Rotation paths and how fast each direction turns (degrees each step)
Each turn is a multiple of 5 degrees from 10 to 175, or 0.
Rotation 1:
[-17 -22   4  63   3 -34  24   9  36 -21  13 -22  31 -16]
[  9 -17 -30  66  -4  -4  24   3 -27   9 -19 -10  43  14]
[  4 -58 -38  36  28  13  12  -6   6 -38 -10   9  17 -18]
[-13  11 -26  60   3 -35  40   1  17 -37   2   6   6 -28]
[  7 -28 -14  43 -23 -29  20  33 -20 -26   1  -6  55  16]
[ -8 -56  -6  58  24   1   9  -6  26  -7  -3 -22  34 -12]
[ -1   0 -50  67  10  -5  37 -14 -13  -7 -17   7  13 -12]
[  6 -40 -31  27  -4 -15  21  23  -9 -59   0  14  30  -9]
[-19 -19   5  63   5 -37  24   9  36 -19  15 -21  30 -11]
[  8 -17 -33  66  -6  -3  23   3 -27  11 -20 -13  44  15]
[  5 -62 -38  38  25  13  13  -6   8 -38  -8   6  21 -20]
[-14  10 -27  59  -1 -36  39   0  17 -38   4   5   8 -23]
[  6 -28 -13  44 -24 -22  20  31 -20 -27  -3  -8  55  18]
[ -7 -56  -6  55  27   2  10  -5  28  -3  -1 -23  34 -11]
[ -2   7 -50  67   9  -3  33 -18 -12 -12 -21   7  13 -13]
[  5 -38 -33  25  -5 -17  17  24  -9 -62   3  17  32  -2]
[-20 -20   5  61   5 -35  22  10  35 -17  12 -19  28 -14]
[  6 -18 -30  64  -4  -2  23   5 -25  12 -21 -12  44  14]
[ -7  33  -2  19  -2 -11  12  -9   3  16  -3  -4  -9  -4]	135
[ -4  -2  25   4 -12 -13  -3  15   6  11   8 -18  19  13]	90
Rotation 2:
[  7 -28 -44  23  23  12 -14 -47 -27  25 -21 -34  -1  25]
[ 18 -12 -15  31  35  20  -9 -36 -39  45  -6 -21  18  32]
[  5   3 -36  32  22  36 -13 -59 -23  15 -13 -16  19  30]
[ 30 -19 -34  16  24  27   4 -54 -31  26 -10 -31 -13  22]
[ 26   0  -3  21  28  46  -1 -45 -34  31   3 -16  16  30]
[ 16  -5 -31  14  12  55  -5 -68 -20   2  -4 -16   0  20]
[ 34 -28 -10   1  19  48  10 -51 -35  22   5 -26 -12  19]
[ 15 -12   5  11  12  70 -10 -49 -36   9  16  -8  18  25]
[  9 -29 -24   2  -1  59 -12 -61 -27  -6   3 -21 -10  15]
[ 18 -47   5  -5  11  51  -9 -35 -43  22  13 -22  -1  21]
[ -5 -30   0  10   3  63 -31 -44 -36  -1  13  -9  20  22]
[ -1 -54 -22  -1  -2  40 -29 -46 -34   1  -1 -29  -9  15]
[  1 -52   6  10  12  39 -29 -26 -48  28  12 -26  13  23]
[-21 -37 -18  21   1  41 -47 -42 -35   3   1 -19  24  23]
[ -7 -57 -29  11   5  15 -29 -35 -36  19  -9 -36  -3  19]
[ -6 -35  -5  27  20  21 -34 -27 -46  35  -1 -22  29  34]
[-15 -24 -36  33  11  19 -38 -47 -29  14 -14 -27  17  28]
[  9 -39 -27  24  26   8 -16 -37 -35  39 -13 -38   0  27]
[ -2  12 -16  19  13 -26   0   2   2  15 -16  -6   7   8]	20
[ -4  -5 -27  -5 -10  -4  -2 -15  12 -18 -12  -7 -17 -10]	130
[  6 -14   8   6   0  -2   4 -18 -21  -6 -25  20   4   0]	0
Rotation 3:
[ 25 -38  16 -40 -28 -43  38  23  13 -11 -12 -31  25 -18]
[-15 -40   4 -51 -20  -7 -55  17  -9  11 -39  22  21 -14]
[ -9 -38  34 -12 -28  38   0  13 -41  33  19 -51   8 -18]
[-13 -81  17  10   5 -13  24 -27  19   7 -31 -10   5 -32]
[ 15 -63   3 -44 -32  -1  12  47  10 -11  -9  -2 -10  30]
[-51 -24  35 -37   2  12 -32  34  13 -11  -8 -27  35 -28]
[-13 -45  11  13 -39 -21  19  20 -58  15 -18 -13  17 -39]
[-45 -75   8 -18 -22  -1 -17 -28  -4   6  -8   8 -28  17]
[ -4 -63  21   2  -7  46  19  48  16 -21  27 -13  12  -3]
[-39 -21  32 -19 -16 -46  18  31  20 -32 -26  -6   3 -42]
[-34 -41 -27  -3 -37 -10 -32  51 -43  13 -13  16  -4   1]
[-60 -46  26   2 -19   9 -11 -15 -13  -4  51 -28   2  -9]
[  3 -70  10  34 -17  -3  31  17  10 -31  10  36   2 -36]
[-29 -26  17 -38 -34 -18 -12  42  20 -26   7  14 -56  -2]
[-45 -25 -14  22   4   6 -33  62  -2   2  29 -19  18 -31]
[-28 -28   4  12 -39 -61  16 -13 -28 -11  40  -8   3 -28]
[ -9 -65 -15   5 -20   8 -34   1   7 -14  28  60 -22  -8]
[ -9 -12  35  -6 -20  21   3  46  24 -15  54 -20 -39 -33]
[  4  16  12   4  31  -6   7   0 -13   3   0  12  -1  20]	0
[-23   5  13 -13   9 -12 -10 -25  17  -4  -3  -3  -6  -5]	170
[ 20  -6   6 -20   5   7   0 -10   0  19 -21 -15  14   1]	10
Rotation 4:
[-22  64   0   8  35  10  14  32 -19 -14  28  17 -13   3]
[-13  36  -1 -29  33  40  -7  14 -26   9  37  10 -26 -19]
[-17  14 -11  17  56  40  18  17 -40   5  22 -21  -7  -9]
[-35  40  -7  -6  22  24  18  57 -36  -6   8   6   1   3]
[-19  58  -4 -16  38  31 -15  19 -22  22  18   0  10 -30]
[-14  52  -7  21  54  21  10   8 -22 -13  34   2 -16  -2]
[-24  24  -5 -21  28  41  16  39 -35  -8  33  14 -30   3]
[-20  16  -7  -8  44  47   2  23 -41  19  12 -20   3 -22]
[-31  52  -6  19  41  10  18  37 -24  -8   7   0  13  -1]
[-24  61   1 -24  27  25 -10  28 -24   4  25  23 -12 -11]
[-10  31  -4   5  58  39   4  -2 -27   5  34  -8 -19 -13]
[-23  20  -7   6  35  31  32  45 -40 -16  22  -1 -18  11]
[-29  35  -2 -25  22  37  -4  43 -35  17  11  -1   8 -19]
[-17  57  -7  22  53  19   2  11 -24   6  16  -8  13 -16]
[-23  56   1  -6  31  17  15  26 -19 -19  32  22 -27   6]
[-16  20  -4 -23  35  51  -2  17 -36  11  32  -3 -23 -19]
[-19  21 -13  23  50  33  24  32 -38   0  11 -20   3  -2]
[-35  55  -1 -12  20  16   6  51 -28  -2   8  10   6  -3]
[  5  -6 -12  16   7   5  -7  20   6   0  -5  21 -13 -24]	0
[  4   1  -6  35  16  -8  16  -6   2 -11  -2 -10   4   9]	130
[-10  -6  -4   3  -7   1   3  22  -8   9 -21 -12  27  -3]	80
Rotation 5:
[-22  -4  38   4  16  40 -12  -9 -41 -38  -9 -64 -11 -17]
[-31  20  30 -12  10  62  19 -51 -24   3  -5  -7   8 -38]
[ -6  46  52 -13  37  47  15  16 -37  -5 -10 -25   8  -4]
[  0  11  44  10  14  54 -30 -52 -20 -34 -24 -24  -3   3]
[-47   0  36 -27  22  31  20 -24 -38 -18   3 -42  16 -16]
[ -1  40  31  12   4  70   6 -18 -30   0  -7 -22 -14 -41]
[-13  37  55 -24  38  41   3 -31 -24  -8 -20  -2  27  15]
[-14   0  42   5  18  39 -15 -11 -42 -41 -14 -58  -8  -8]
[-35  12  24 -10   8  55  17 -59 -19  -5  -3 -11   9 -37]
[ -8  49  46 -10  30  50  20  18 -38  -1  -9 -25   7 -13]
[  5  20  48   9  18  52 -34 -50 -19 -28 -29 -16   3   6]
[-43  -5  41 -27  23  30  13 -22 -38 -24  -5 -47  18 -10]
[ -9  32  27  13  -1  69  10 -21 -30  -6  -5 -25 -13 -45]
[-14  44  55 -24  38  44   6 -26 -24  -3 -18   1  25  11]
[ -7   5  45   7  21  41 -22  -9 -40 -38 -21 -55  -8  -1]
[-41   4  28 -14   7  51  16 -61 -24 -10  -4 -19   9 -32]
[-10  44  45 -11  28  52  26  17 -40   3  -5 -29   3 -22]
[  7  32  45   7  21  54 -26 -48 -18 -24 -31  -8   3   5]
[ 16   4  13   2  12  -7 -22   1   2 -11 -13   2   5  28]	100
[  8   0   7 -14  18 -13   2 -11 -13  -2  -1  10 -30 -11]	0
Rotation 6:
[-23 -32  10  -1 -42 -28 -15  -8  -5  18 -20 -33  42 -27]
[ -6 -36  11 -33 -15 -21  38  17  12  29   5   3 -13 -47]
[-18   7  24 -34 -11  15  31  -8   9 -16  55 -40  -3 -21]
[-33 -23  29 -15 -12  10 -33  -3  -6 -13 -17 -53  36 -18]
[ -6 -41  -7 -50   0 -28  20  16  15  16 -35  -9  21 -40]
[  6  -9 -18 -33 -13 -17  47 -20  11   0  52 -29  12 -20]
[-25 -11  30  13 -40  -6  -9 -20 -16  -5  24 -48  17 -32]
[-31 -24  39 -29 -13 -11   9  28   8  16 -35  -3   6 -44]
[-14 -16   0 -63  10  12  42  11  25   4  30 -20  11  -6]
[ -7 -29  -3 -15 -13   6 -21 -26  -5 -16  30 -64  24 -18]
[ -9 -22  12 -12 -19 -39  -2  -3  -7  -1 -39 -26  17 -61]
[-23  -2   9 -39 -19 -22  64   8  15  22  13   1  19 -21]
[-31 -32  21 -14 -27  18   1 -10   3  12  56 -39  13  -4]
[-12 -34  31 -19  -4   0 -26  12   1 -14 -18 -40  -6 -55]
[-13   2   1 -59  10 -12  46  11  11  -9 -22 -21  28 -30]
[-17 -29 -18 -30 -27  -5  22 -30  -2  13  34 -40  38   9]
[ -9 -41  16   4 -34 -27 -20 -10   4  14  10 -30  -9 -54]
[-19   9  33 -29  -6 -12  42  29   9  -6  -5 -12   1 -55]
[-18  22  15  -2  -1  -1   6 -11 -14  -9 -26   1  10   1]	100
[ -5 -27   1  10  -4   2 -22  -6 -20   8 -16   0  -7  -6]	115
[ -3   5   6  20 -24 -17  14  -7  -5  15  11  13  -5  -8]	70
[ -9   5   3  -9  -2   0 -15 -34   8   0  14  -6 -16   9]	110
Rotation 7:
[-11 -29 -26  61 -13 -50  40  -7  -3 -14  -9   8  34 -18]
[-47 -33   4  34 -12 -41  22 -18 -34 -45 -11   9  -6 -32]
[-50  -6  40  19  34 -12  17 -15 -58 -39   3  15   4 -13]
[-22 -20  29  13  66  -8  44 -11 -42   8  23  18  25  18]
[-20 -46   4   6  36 -27  64 -13   3  38   2  34   0   7]
[-49 -17  18  -1  -2 -21  60  -5  17  20 -31  41 -27 -18]
[-46  27  62  12 -14   1  46  13   4   5 -24  25  -1 -36]
[-11  11  73  31  -8  -1  28  13  -5  26  21   6  39 -31]
[ -3 -38  47  29 -23 -28   4 -25  -7  55  26  14  30 -23]
[-23 -29  29  18 -23 -19 -11 -64 -24  47 -29  17   0 -17]
[-19   6  30  12  14   7   9 -47 -35  26 -66 -14  11 -30]
[ 12  -8  30  11  49  12  30 -17 -15  18 -37 -31  30 -54]
[  7 -39  20 -10  48 -20   3 -14  18  20   3  -3  20 -76]
[-29  -5  12 -11  35 -28 -31 -28  27  15  -3  50   7 -55]
[-29  45   2  20  31 -16 -21 -27  13  14 -34  52  41 -23]
[  1  26 -14  56  14 -22  19  -7   8   8 -31  15  66 -22]
[ -2 -27 -20  54  -9 -49  21 -11   4 -23 -12  -5  39 -49]
[-38 -28   0  33  -2 -47 -11 -24 -29 -49  -1  11   6 -47]
[ -5  20   2   4 -13  -4   2  16  29   6   5  19   8  -5]	45
[  0  -2 -20   4  -5  17 -13  28 -16  13   1   5 -11  -4]	0
[ -1  -3  15  -3  -4   2   2  18   1 -23   8 -17  -5 -28]	70
[ 13   7 -15   1  10  -2 -27 -10   9  -1 -11  -5  13 -20]	20
Rotation 8:
[  6   7   4  48  17 -29   3  61 -24  -8  -1 -11 -36  14]
[ 30  34  -1  23  -2 -28   7  64 -21  12   3  30 -11   9]
[  4  21 -12  -1  11 -20 -14  61 -19  -4  15  29 -51  25]
[  9   5  -3  39  21 -25  -5  64 -25 -11   5 -13 -37  12]
[ 36  30  -5  27  -1 -23   5  67 -29   4  -3  17  -8   9]
[ 11  27 -17  -9  14 -16 -16  63 -22  -3  17  31 -39  22]
[  9   6 -13  29  27 -19 -17  62 -28 -12   5 -21 -39  12]
[ 43  27 -10  30   5 -19  -2  64 -31   4  -2   6  -2   5]
[ 23  31 -20 -12  14 -15 -22  59 -22  -1  15  27 -31  17]
[ 10  12 -19  20  33 -14 -22  58 -28 -13   5 -15 -39  11]
[ 43  32  -9  32  14 -19 -10  63 -34   4  -6  -3  -2   0]
[ 28  41 -26 -10  17 -12 -25  51 -23   3   9  30 -22   9]
[  8  19 -22  16  45 -13 -30  49 -28  -9   6 -14 -40  11]
[ 41  33 -11  37  27 -15 -14  51 -32   4  -9  -8  -1   3]
[ 33  49 -21  -8  24 -14 -25  43 -27  12   4  28 -15  10]
[  3  27 -21   9  50 -14 -34  41 -28  -5   2  -8 -41  14]
[ 34  38 -12  43  36 -17 -14  40 -35  10 -14 -15  -8   4]
[ 32  56 -13   2  25 -19 -23  37 -23  19  -1  30 -11   7]
[ -2 -14   5  28   8  -1   5   1  -6  -7  -9 -30   2  -4]	115
[-17  -2  20  13  -7 -15  19  -8   7  11  -2  14 -14   7]	10
Rotation 9:
[ 28  28  13  19  -4  47  47  -8  49   4 -34 -33 -38 -13]
[ 22  48  54  63   2  28  -1  -6 -36   5  18 -19   4 -16]
[ 41  15  56  -4 -45   5  -9 -22  59  17   2 -37   0  -4]
[-10  36   9  33  22  26  16  -7   9  -5 -17 -82  15 -29]
[ 30   7  54  34 -23  46  14  11   2  56 -25  -5 -32  -3]
[ 61  42  19  44  -2   1  19 -16  21 -14  36 -51   2   2]
[-10  47  63   2 -15  37   6 -28  29  -1 -32 -18  -4 -41]
[ 16   3  37  51 -18  19 -11  13  -9  39   8 -75  26   5]
[ 47  21  17   4   5  29  45  -5  52  24 -16 -35 -39 -19]
[  9  52  42  68   1  38  13 -18 -20 -23   3 -24   0 -11]
[ 40  17  73  -3 -37   9 -20 -13  33  39  10 -24   7 -17]
[  0  27   2  33   3  24  21  -9  34 -10 -15 -90  12  -9]
[ 19  27  54  30   1  50  20  10  -9  50 -29  -8 -28 -29]
[ 60  24  28  51 -26   8   9 -15  21  -8  32 -38   0  21]
[  7  55  51  -8   5  22  12 -30  42  -1 -19 -33  -4 -53]
[ -9   7  44  56 -30  38  -9  11  -6  24 -16 -62  22   8]
[ 64  18  23   7   7  13  32   6  37  48   7 -40 -26 -17]
[ 10  51  28  61  -9  42  23 -24   5 -41 -13 -24  -8  -7]
[-15   9   0 -20  -3  10  14 -16 -11  10  17  -7  -5  20]	0
[ 17 -15  10   3 -16  -9 -14   9  -4  21  17   2   5  16]	130
[  0   7 -10  15  18 -10  -3   3 -20  -6  18 -19  16  -2]	175
Rotation 10:
[ -7  23  17  32 -26  27  14  14  14 -44   3  29 -29 -46]
[ 38  21   1  11  31  -4  14  -7  35 -10  33  45 -18 -46]
[ 15  30  10  20   2  14 -29 -51  -1 -32  23   7  10 -57]
[-11  19  28  27 -27  22   2  16  22 -48   4  35 -17 -52]
[ 35  22   1   7  29   1  28  -2  24  -4  25  41 -28 -56]
[ 27  29   2  29   4  15 -25 -52   4 -34  23   8   4 -44]
[-16  22  33  21 -23  13  -7  12  26 -51  15  37   1 -46]
[ 21  17   2   2  24   5  28   2  13  -5  21  37 -30 -69]
[ 37  35  -5  40   4  19 -18 -49   8 -31  23   9  -9 -37]
[-12  23  33  16 -20   7 -17   6  33 -47  18  38  16 -45]
[ 10  15  14  -3  16  10  24   1   2 -10  14  32 -29 -81]
[ 37  32 -12  47   1  21  -6 -36  12 -31  20  10 -23 -36]
[  0  26  30  18  -6  -2 -22  -1  39 -41  30  41  21 -34]
[  0  17  18  -8  10   9  11  -4  -8 -17  12  26 -21 -83]
[ 34  25  -8  50  -4  27   7 -25  15 -33  14  16 -36 -34]
[ 14  26  21  17   2  -4 -19  -9  45 -36  34  43  22 -31]
[ -6  16  22  -7   7  14   3 -16 -10 -23  16  22 -11 -85]
[ 26  28  -4  49  -9  30  17  -9  16 -36  10  18 -43 -37]
[ 24   0 -18  11  11   2  18   0   7  11   1   1 -23   9]	110
Rotation 11:
[-30  11   6  -8 -20  32 -19  18  -6   3  41 -56  20  39]
[  3  25 -22  12  -6  -8  -8  12  47  -6  57 -50  -4  16]
[ 35   5  -9   3 -17 -21 -12  39  24  20  25 -52  -5 -45]
[ 30  37  41  14  10 -18 -37  36  27   9 -20 -19  21 -27]
[ 59  26  47  37 -16  13 -19 -12  -3  -3   2   2  24   4]
[ 33  24  42   8 -18   8 -19   3 -45 -45  19 -16 -22  21]
[ 20  17  17  12  41 -21 -12 -21 -15 -35  38 -15 -52   2]
[ 13 -28  29 -15  44 -12  -3 -19 -21   3  36 -23 -20 -54]
[-31 -18  55 -16  49   5 -14 -14  -3 -18   3 -28  36 -25]
[ -8 -10  15  17  17  35  14 -48   6 -29  11 -42  51   0]
[ -7   6 -18 -18 -15  42  10 -13  -8 -32  -1 -77   1   4]
[  2  31 -23 -23  22  21  -6  -9  50  -3  -5 -56 -37  -1]
[ 36 -15  16 -21  -1  37 -13   3  58  33   1 -25 -26 -30]
[ 15 -20  53   4 -10  36 -35  40  41  -9 -19 -10  -1  -1]
[ 30 -20  14  69  -1  35 -27   6  14 -20   4 -10  -4  31]
[ 20  -7  -7  37  -1  26 -39  19 -49   8  18 -35 -33  16]
[-13  21  12  12  42  -5 -49  17 -15  29  47 -24 -29  13]
[  3  -9  34   2  12 -15 -16   0   6  38  76 -14  20 -17]
[-5  4  8  8  6  0 39 15 -3 11 -6  3 -7  7]	0
[ 11  17  13  -5   4 -24  10 -13 -17 -16   4   4   7 -13]	25
[  1   7  -3  22   1  13  -5  -5 -19  -1 -25  -5  21   6]	70
[  0  -8 -19  15 -12  -5   9   5  -3 -31   7 -10 -10   9]	80
Rotation 12:
[ 30   9 -35  11 -25 -15 -37  32   6 -60  -7  20   5 -37]
[ 34  -3 -33 -22 -30  17 -18  42  13 -56 -11   9 -17 -34]
[ 43  -5 -36 -33 -10  25   5  31   2 -35 -40 -10 -35 -31]
[ 46  18 -36 -12   5   1   4  12 -17 -16 -62 -14 -36 -30]
[ 39  29 -41  20   8 -27 -17   1 -16 -21 -56  -3 -15 -31]
[ 26  26 -40  28  -5 -32 -38  13  -2 -45 -24  12   3 -40]
[ 26  11 -38  -5 -21  -5 -37  30  13 -61   0  14   0 -38]
[ 38  -2 -30 -32 -22  20 -13  38  12 -56 -13   4 -24 -32]
[ 49   0 -29 -32  -8  15   7  25  -8 -33 -46 -12 -41 -26]
[ 48  14 -32   3  -2  -9   1  13 -21 -14 -62  -9 -30 -30]
[ 33  25 -40  27   2 -26 -22  11 -15 -18 -51   1  -7 -42]
[ 23  26 -45  23  -7 -21 -39  15   8 -46 -18   9   4 -47]
[ 25  12 -40 -14 -16   0 -32  26  16 -65   0  13 -10 -37]
[ 44   1 -30 -41 -15  14  -8  30  -1 -59 -18   2 -30 -25]
[ 49  -1 -23 -25 -13   5   7  26 -19 -27 -53  -8 -37 -23]
[ 46  11 -36  16  -8 -14  -1  18 -23 -12 -67 -12 -23 -34]
[ 26  27 -48  37  -2 -19 -27   9  -5 -20 -43   4  -3 -51]
[ 21  32 -50  12  -4  -9 -37  12  16 -48 -13   8   2 -49]
[-13   3  -5 -13   8  -7  -3  24   6 -10 -25  -7  18   1]	0
[ -3  15  -2  -2  13 -21 -18 -13   4 -20  18   8   9   5]	60
[ -8  -5  -2  31 -17  -5 -11  12   2   4   4  10  18 -12]	65
Rotation 13:
[-19 -29  37  11 -24  -8  49   3 -27   0   2 -16  47 -31]
[  7  12  79  24  10 -29 -20 -21  -4 -32   4   2   1 -25]
[ -5 -35  36 -14 -34  10 -52 -30 -12  21   5 -14 -23 -36]
[-32 -35  47  14  -9  35  16  26 -23   5 -33 -43  -2   6]
[ -2  13  43  27  -3  -2 -37  13 -61 -35   3   6  12  27]
[ 17 -63 -16  16 -39 -18 -43  -8 -20 -30   6 -14  -5  -9]
[ -8 -41  14 -21   3   6   7  -3  -2 -46 -75 -20  -8   5]
[ 16  35   7 -34 -21  27 -24   5 -51 -38 -22 -12  23  -7]
[ 41 -27 -15  16 -40   2  26 -28 -44 -16   8 -28  25 -15]
[-12 -20  35  -8   7 -37  29 -39  -9 -32 -37  12  32 -24]
[ 16  21  51 -35 -25   6 -31 -11   7 -25   1 -18  14 -53]
[ 12 -21  42   8 -24  37  23 -35 -32  29  -1 -34 -20 -21]
[-46 -15  53  21  -3 -18   4   3 -45   8 -12   3  39  -3]
[ 16 -18  58  25 -20 -17 -51  16   2 -34  28 -17   2  -9]
[ -4 -56  21   1 -12  19 -30 -27 -19  -8 -24 -11 -57  -3]
[-41 -15  14  -9 -11  23 -23  31 -39 -11 -50 -28  25   9]
[ 40  -3  16  17 -20   4 -15  12 -45 -52   9 -22  18  31]
[ 10 -46 -22   1 -15 -24  -8 -43 -35 -45 -21  15  -4 -18]
[-20   1 -13 -15 -13  -3 -18   9  -8   5   8  13  14 -18]	140
[ -4   9  25   1   0  -4  13 -13   8  21  14   1   4 -21]	35
Rotation 14:
[ 35 -22  -6  -8 -28  -7 -15 -66  -9  30  14  34  -3  -6]
[-12 -36 -38 -14 -50  29   0 -10  -8 -13  18  20 -26 -30]
[-33 -39  14 -25 -26  42   8  16 -40  -6  -6  -2  34   0]
[-26 -29  26  14   8   6 -24 -13  -6  -8  33 -59  35 -13]
[ 37 -20  21  14  27   9 -44 -24  11 -39 -23  -8  16 -29]
[ 41  -1 -16  16 -21 -18 -33 -44 -29 -27  17  35  21   9]
[  4 -32 -11 -23 -43 -19 -15  -1 -28 -34  24  19 -48   0]
[-20 -43  26 -52 -25  17 -11 -14 -35  29  -4   7  -7   4]
[-24 -36  -4  -4  -8  36 -23 -37  17  31  25 -36  12 -30]
[ 20 -32  -9  23  -4  57 -19  -3  10 -36 -18  -7  35 -26]
[ 21 -14   7  28 -21 -10  -3 -12 -33 -46  25   0  55  16]
[ 10 -31  30 -12  -8 -46 -15  -9 -24 -52  18  -7 -23 -18]
[  1 -18  27 -37   0 -12 -36 -50 -32  20 -12  30  -8 -14]
[-15 -13 -39 -10 -28  30 -45 -40   0  23  31   4 -20 -15]
[  1 -46 -14  -6 -29  71 -17  21 -12 -16 -11   0   6   7]
[  4 -47  20  10 -19  10  11   3 -20  -8  29 -33  50  24]
[ 19 -46  36   5   9 -23   0 -18  14 -36   6 -27  10 -44]
[ 21  -1  15  -5  -3 -16 -22 -56 -20 -18 -15  39  28 -37]
[ -5  24  -2  -3  20   4  26   0  11  -1  -2   0 -12  16]	0
[-10 -14 -13  12   9  14   8   2 -23  22  -2  -1 -16  -4]	60
[ 11  12 -26  12  -1  15  -7 -14  12  -2  -4  18   4 -12]	85
[  0   9   4   1  -3  -3   4 -15 -16  20   4   9  28  18]	145
